The same turns and mirrors carry the whole set onto itself, and each row onto the other rows of its family. Which rows share a family with each named row? Give them in list order.
These 16 rows form 4 families of 4 rows each.
mib: [ -7.1 -20.2  25.6  -1.6  24.0  -5.4  -7.5  -9.1  45.2 -29.3   4.7  -6.2
  33.7  34.4   0.2   4.2 -31.2  -8.1 -16.2 -10.2  20.7 -10.1  21.4  26.0
  -8.7]
Defor: [  3.4   0.9  40.5 -40.5 -32.0  13.2   4.2  -4.4   9.0  24.9   2.4 -16.4
   5.6 -27.8   2.1  13.4 -41.7  -6.9   6.8  29.0 -17.1 -34.6 -11.3  -2.6
  20.8]
Delo: [-36.2 -26.4  21.7   0.4  15.7 -14.1  -8.3  11.2  53.0 -29.8  18.3   1.0
  27.2   0.9   8.4   8.2 -29.8   7.7 -27.3 -13.0   9.0 -22.0   7.9   2.0
  -9.5]
Komuf: [-26.4  -2.5  22.1 -31.4 -16.6   1.3  -1.0  -1.6  19.3  36.4   2.7  17.7
   8.3 -44.9 -10.8   1.7 -54.7   4.6   2.9   6.7  -7.0 -22.6 -23.3 -32.6
   8.6]
gez: [-23.6  10.1  10.3 -21.0   4.3   0.7  21.1 -35.0  15.9   4.3  12.3  21.1
 -42.8   8.9 -30.5 -13.4 -32.0 -47.2 -14.3 -21.0 -14.0  28.3   9.2   4.4
 -11.3]
Vop: [ -0.7 -40.8   4.7 -17.2  -6.7  15.0  21.6  42.6   1.6  -8.5 -11.6  -8.6
 -31.4  -6.5  -0.8  18.2   1.6 -33.8 -16.1  45.4  13.0  16.7  -4.8  20.1
  22.3]
zup: [  5.6 -40.3 -15.5   4.7  11.9   0.7  19.2  40.9  -8.9  15.4 -22.0  11.2
 -11.9  -6.0 -19.8  -0.2 -24.7 -11.5   0.8  49.3   0.9  21.2  -2.1  35.1
  11.9]
fen: [-21.2  -8.9  13.0 -60.8 -27.5   3.4  -5.5  -8.3  10.8  15.3 -22.6  16.5
  25.9 -23.0  -4.5  16.3 -47.6   4.6   4.0  30.3  -6.0  -4.8 -22.0 -17.7
  16.8]
debi: [-25.8 -16.9  10.3   5.7 -11.7  -2.2 -20.7   2.3  46.1 -28.9  11.4 -40.4
  -0.5  18.4 -10.5  19.9 -20.8  -2.6 -22.3  -4.1   5.2 -19.7  15.9  29.9
  -3.4]
rif: [-10.6   7.9  10.3 -50.0 -22.8   5.7  -0.6  -1.3  16.8   7.6  -9.8  27.2
  22.1 -21.4  -5.4   7.0 -40.9   8.2  21.6  27.0 -40.0 -17.4  -1.5 -10.2
   5.6]
parov: [-13.6 -53.6  -7.5  19.3  18.8  -4.7  24.2  41.4   6.4  -3.7  -6.3  17.0
  -5.7  -4.6  -0.1   2.1 -11.2 -15.1 -24.1  39.1  18.2  16.4 -28.2  12.2
   7.0]
Fireb: [ 18.4 -29.2 -21.7  -6.7  11.6   9.6  13.1  27.0  -8.1   1.6 -25.0  26.6
   4.3   1.7 -19.1   4.2  -4.8 -34.5  -3.1  49.5  24.4  23.5  -3.0  19.3
   6.7]
bik: [-18.8 -13.4  -9.5  -3.0   5.7 -11.5 -14.0 -13.6  37.3 -44.9   3.9   3.4
  34.7  36.0  -5.0  17.0 -14.4  -3.6 -17.3   0.0  -0.9  -1.1  12.5  22.3
 -18.4]
Zon: [ -1.0  17.3   6.5 -14.4   8.4  16.9   3.8 -24.4  26.7  16.6   4.2  29.2
 -30.2  18.5 -44.3 -30.7 -34.2 -43.0  10.0 -14.0  -6.3  24.6   5.6  -0.2
  -0.8]
Vaga: [ -8.7  -2.7  23.7 -15.3  -9.7  23.6   6.1 -31.7  25.5  14.5  14.7 -10.6
 -47.4  30.0 -24.3 -13.3 -28.7 -46.7 -10.4  -9.9   0.9  21.3 -22.5  -0.1
  19.9]
Lak: [-13.6  -5.2  15.8   6.8  16.4   5.3  30.0 -21.9  12.1  25.5  18.4  23.4
 -38.8  -1.0 -21.3 -19.1 -30.1 -49.3 -18.9 -14.3  13.2  20.4 -21.3 -13.5
  -6.7]

The rest of the family of fen: mib, gez, zup
The rest of the family of Vop: Defor, debi, Vaga

